The rows below come in pairs that one turn or mirror swaps. Which row does each named row swap with?
z_302: [-13 -21  44 -15  -4   9  -3 -14  22  -4   5 -14 -12  -4  11  15   2  23
  17   5  11   8  -5  -2  -5]
z_58: [-13 -17  37   2  -2   9  -7 -17  16  -4  11   4 -17  -1  -4  25  -1  17
  30  13  17  14   0  -3  -5]
z_376: [-13 -24  32 -23 -15  25  -3 -11  19  -9   4 -22  -6  -2   9  22   3  15
  25   3  10   7  -6  -5  -9]
z_281: [ -1   0 -18  -5   1   6  21   0 -31 -21 -11 -14  30   7   8   0   6  -5
  13  -8 -24   7   2   7 -17]
z_526: [ 10  -1 -20  -8  14 -17  13 -12 -30 -28 -13   7  20   6  10   3  -3  -1
   6   3 -13  15  -5   4 -14]
z_18: [  2   9 -22  11  10   1  22  -5 -33 -14  -4   0  21   9   1   2   4  -7
  18  -1 -19  14   7  13 -13]
z_696: [  0  -2  -2  -3  13 -12  18  -2 -25 -13 -15 -14  28   5  21  -7   5   6
   1  -8 -25   2   2   6 -16]
z_388: [  1   5 -12  15  15 -13  16  -6 -33 -14 -11   4  25   8   5   1   2  -1
  13  -1 -20   9   8   7 -16]
z_277: [  5   7  -7   3  20 -18  23 -12 -28 -14  -9  -5  20   9  15  -9   3   3
   6  -3 -22   8   3  10 -10]
z_795: [ -9 -14  42  -9   3   4   0 -23  20  -4  13  -4 -21   1   5  15   0  20
  23  10  15  14  -4   1   2]
z_584: [  1   8 -20  15   9  -3  22  -5 -33 -14  -3  -2  22  10   1   1   3  -7
  20   2 -18  11   7  12 -13]
z_212: [-11 -12  26  -1  -8  23  -1 -16  15  -5  17   0 -20   0 -10  26   1  11
  35  13  18  19  -1   3  -2]
z_866: [ -2 -20  25 -19  -2   3  -8 -23  14 -20   7   6 -18  -2   1  25  -7  16
  21  15  21  20 -12  -4  -4]
z_556: [-14 -20  30 -17 -17  28  -2 -12  18 -12  11 -15 -12  -1  -2  24   3  13
  30   7  13  13  -6  -2  -6]
z_34: [-12 -12  27   3  -9  19  -1 -16  15  -6  18  -3 -19   1 -10  24   1  11
  36  16  18  17   0   3  -2]
z_919: [ -1  -5 -13 -11   1   6  18   0 -25 -18 -15 -22  32   5  18   1   6  -1
  10 -10 -23   2   1   4 -20]

z_919 pairs with z_376
z_584 pairs with z_34
z_58 pairs with z_388

The rows below come in pairs that one turn or mirror swaps. Which row does each named row swap with?
z_178: [  3   7  22  -2  10  32  22  -8   4  35 -16  -2  21  -1  -8   0   4   4
  -2]
z_366: [ 31  11  11  24  -2  30  -4 -18  18  15   1  10   2  -7   6 -15 -17 -11
  21]
z_319: [-22 -15 -19  13  -5  -9   7  15   8   9  -6  -6 -17   1  -1  -6 -10 -10
   3]
z_892: [-24 -19 -14   5   2   0  -3  11   0  21  -8  -2  -6  14  22  -4 -10  -2
  -2]
z_915: [-16 -12 -13  -7 -12   4  14   1   9  -6  -1  -5  -5   9  13   6  -8 -21
 -22]
z_925: [ -2   0 -12   9  -9   2  15  18 -15   6  -9  -9 -16  23  16  -5   7   4
   0]
z_50: [-24 -15 -10   6 -12 -10  10  10  10  15  -4  16   0   0  14   4 -21 -17
  11]
z_357: [-19  -2 -14  21   0 -20  15   0   1  16   1   2  -3  -2   9 -16 -12 -14
 -15]
z_111: [30 22 20  5 -8 31 13 -8 -7  8 -6  4  0  8  2 -5  8 16  1]
z_196: [ 11   9  25   0 -11  23   7 -17  19  18  -1  30  17 -15  -1   3 -19  -4
  12]
z_137: [ 18   9  26  -1   3  38  -7 -20  11  23  -5  14  14  -4   4  -4  -8  13
  -1]
z_105: [ 24  13  12  -2   0  32  14 -15  22  -8  -5   1  10 -10  10  -1  -6   0
 -25]
z_867: [-18 -11 -14   5 -14 -11   4  19  12  12 -17   5  -4  18   3  -7 -15  -1
   3]
z_145: [-11   2 -21  13  -6 -15  -1   7   4  15   5  10 -17   6  19   3   0 -12
  11]
z_575: [ 16  22  20  15   1  13  11 -27  10  18   4  16  14 -18  -6 -16 -10  -1
 -14]
z_63: [ 20  16  23  -2 -13  24   0 -12  22  15 -14  21  14   1 -13  -7 -13  13
   4]
z_931: [ 21   4   0   4  22  35   4 -24   4   2  -3  24   0  -4  -7 -13 -10  -1
  19]
z_598: [ -6  -8 -17   3  -1   5  17   8  15  -9  -7 -11  -4   4  22  -1  -7 -11
 -26]
z_913: [  2   4  -6   7  22 -10  11  19 -13   3   3 -14   3  12   7  -9   1   1
   9]
z_541: [-21 -10  -2   2   9   9  24  10  -2  34 -18 -12   9  10   2  -1   3  -4
  -3]
z_324: [ 15   9  17 -13 -11  32  10 -23  17  -4   2   7   9  -5   0   6  -6  -9
 -21]
z_979: [ 25  28  15   8  -4  19  -5 -21  13  17   8  24   0 -11   4   4   2   2
  12]
z_342: [  0 -10 -18  29  -2   2   0   5  10  13  -2  -2 -13   6  19 -15 -18 -21
  20]
z_195: [ -7 -15 -28   9  21  10   7  -3  -3   0  -5  13 -14   8   5 -14 -11 -12
  18]
z_126: [27 22 18  3 23 13  9 -1 -7  4  5 -5 15  1 -4 -8  2 10 10]
z_965: [ 21  15  23   5  -3  31   2 -18  19  11  -2  11   4 -19 -19  -5  -8   6
   4]

z_867 pairs with z_63
z_915 pairs with z_324
z_892 pairs with z_137
z_575 pairs with z_357
z_196 pairs with z_50

The rows below come in pairs that one turn or mirror swaps. Which row does each named row swap with?
z_11: [-21 -20  17  37 -11  19  -9  -4  20   9  11   9 -22 -36  23   7  -5   2
  -7 -11  14  12  13  34  -4  36  15  -1   6   1   0 -18   6  24]
z_607: [  3 -29   7  50  -6  13 -37  -5  35 -10  18  -6  -7 -22  21  25   2 -24
 -21  14  18   1  14  27   2  11  23 -12   0   3  13 -20   1   3]
z_258: [ -6 -36 -11   5 -24  19 -15   0  21  20   2 -15  24 -16   0  16  26 -21
 -15   8  16 -11  26 -12   9  -7  30 -45  16  -4 -18   3  35 -12]
z_298: [ -5 -29   8  30 -13  22 -37  -6  45  -6  -1  -2  -8 -22   9  30 -12   5
 -23   0  11   7   5  34 -18   4  24 -15  -7   2  11 -18  -1   0]
z_27: [ 15 -35  -4  24  -2   7 -15   1  15  18  20  -8  10 -17   8  -1  21 -45
 -13  12   3  -5  15  -5  32  11  17 -35  11  10 -17 -16  28   2]
z_585: [ 11 -25   8   7  -8  22 -31  -4  50   0  -1  -9  -3 -19 -13  13 -17  -1
 -22  -1  -3  16   1  27 -10   8  18 -22 -17   9   5 -14  -2  -2]
z_365: [ 20 -30   0 -12  -5  17 -15   0  36  21   1 -10   9 -16 -23  -5  -3 -16
 -16  -1 -14  13   2   4  12   8  14 -38  -9  14 -16 -11  16  -1]
z_997: [ 11 -38  -4  -5  -8  13  -8   1  18  33   5  -5  15 -19 -11  -4  13 -22
 -10   0  -4   4   8  -9  22   5  19 -45   7   9 -28  -9  34   0]
z_700: [-16 -18  -9  -5 -28  29  -4   2  15  17 -10 -16  18 -26  17   4  21 -12
  -9  -4  19  -9  30 -12   5  16  34 -34  17  -7 -22  12  38  -3]
z_778: [-28 -12  -2  17 -31  35 -22  -3  32  -7 -15 -15   3 -27  30  25   5   4
 -19  -5  28  -8  28  14 -19  16  37 -17  10 -11   1   5  17  -4]
z_550: [-17 -29  -3  28 -27  26 -34  -4  39  -7  -2 -14  10 -18  13  39   8  -4
 -24   8  25  -9  24  16 -18  -7  34 -25   7  -8   7  -4  12 -12]
z_451: [-20 -16   1  10 -13  21   6   4   5  33   1  13  -7 -22  15 -16  12 -18
  -4 -17  -2  12  25   6  14  37   7 -18  16   6 -23 -15  30  18]
z_248: [-26 -13  13  30 -15  24 -11  -1  20  12   2  13 -19 -34  23   6  -3   1
  -8 -15  15  21  26  30  -9  37  14   2   5  -1   3 -12   8  19]
z_310: [-15 -23   6  17  -9  15   9   2   5  31   9   8  -9 -25  14 -15  11 -17
  -2 -13  -4   3  14   9  21  37   7 -22  17   9 -26 -20  28  21]

z_778 pairs with z_700
z_248 pairs with z_451
z_27 pairs with z_607

The rows below come in pairs that one turn or mirror swaps. Which row does each named row swap with?
z_419: [  0   2  -8   1  21 -10   6  17  13 -11  18  24  10]
z_191: [ -5  16   6  -5  15 -13  13  10  15  -4  18  20   6]
z_65: [  4 -21  20   3   0   3  -5  -2 -38 -31   1   1  -2]
z_659: [  0 -36 -10   6  14 -13   1   9 -22 -23   0  18  -4]
z_648: [ -8  10  24  -6  -8 -13   2  14  18  -3  13   8   1]
z_339: [  9  15  10  31  -4  -7   3  -1  12 -29  10  15  -2]
z_223: [  9 -13   8  33  -9  -9   0  -7 -13 -37  -3  12 -12]
z_546: [ -3  19  11   4   4   1   0  -7  18 -20  22  13   9]
z_480: [ -1 -24 -11  -8   1 -19  23 -12 -19 -26   3  -3 -16]
z_214: [ -1 -30   8   9  -5  -2  -6 -17 -26 -35  -2   7  -8]
z_797: [ -1  10  -8 -11   7 -16  27  -4  12 -15  20   1  -4]
z_66: [ -8 -38  29  -7   4 -16  13  -6 -20 -27  -2   7   0]
z_380: [ -9   1  32 -12  11 -13  18   3  16 -13  17  13  13]
z_82: [ -8 -31  20  -2 -16 -17  -3   5 -21 -17  -7   3 -14]
z_623: [ -4 -34   2   0   6 -17   6  -1 -32 -20  -7  13 -13]
z_350: [  2  21  24  -1   8   6   0   8   1 -17  21   6  13]

z_214 pairs with z_546
z_65 pairs with z_350
z_66 pairs with z_380

The rows below come in pairs that one turn or mirror swaps. Which row does each named row swap with?
z_426: [ 19 -10   8 -30  18 -14  -2   4  -4 -20  17  28]
z_437: [-13 -12   9 -24  33  -6 -24 -32  27  -8  21  -9]
z_612: [-19 -22  32 -40  27  -2 -23 -32  18 -12  31  16]
z_948: [ 18  -7  18 -25  14 -15   2   4  -1 -21  13  32]
z_721: [ -5 -22  -6 -32  35  -9 -26 -26   9 -16  31  17]
z_382: [ -9 -24  18 -47  23 -22 -34 -30   5   0  17  14]
z_238: [ 17  -2  23 -17   9   3   0   4   5 -15  19  29]
z_780: [-12 -23   2 -29  36  -7 -28 -33  15 -15  31  18]
z_891: [-11  -9  13 -10  14 -14 -33 -35  41 -16  -2  11]
z_314: [  3  -1  46 -34  -5 -17 -21 -23  19  -6   1  18]
z_16: [ -6  -6  19 -11   9 -15 -29 -36  36 -15 -10  17]
z_471: [  9 -12  37 -42   3 -27 -18 -12   6  -2  -2  21]
z_142: [  8  -1  29  -3   3  -6   3  -7  23 -21   3  28]
z_949: [ -7 -24   2 -28  30  -2 -29 -29  14 -16  38  16]
z_259: [-19 -15  32 -24  16   1 -25 -38  27  -9  30  11]
z_909: [ 13 -13   4 -16  16 -28 -11  -7   7 -16 -14  30]
z_527: [ -6 -33   5 -37  30 -22 -35 -32  10  -9  17  13]
z_956: [ -6 -20   3 -19  23 -24 -32 -34  28 -10 -10  19]
z_243: [ 20 -19  12 -28  13 -29  -8   0   0 -15  -2  27]
z_747: [  3  -5  32  -6   5  -3   2 -10  23 -22  -3  31]
z_55: [  9   6  32 -26  13 -13   4   0  12  -9  12  -2]
z_506: [  8  -8  19  -7  18  -9   5  -3  19 -29  -3  34]
z_467: [ 17   4  26 -21  12 -14   5   3  11 -12   4   6]
z_656: [-21 -17  36 -27  16   4 -23 -38  27 -11  24  15]
z_113: [  6   0  46 -33  -6 -17 -18 -11  19  -8   5  16]
z_14: [-12  -4   7 -16  34  -7 -17 -28  30 -12  15 -11]
z_578: [ 22 -10  12 -18  11  -9  -2   4   2 -23  18  30]
z_816: [-10 -17   5 -18  29  10 -28 -31  21 -12  33  15]

z_816 pairs with z_238
z_467 pairs with z_437
z_426 pairs with z_721
z_956 pairs with z_471
z_780 pairs with z_948

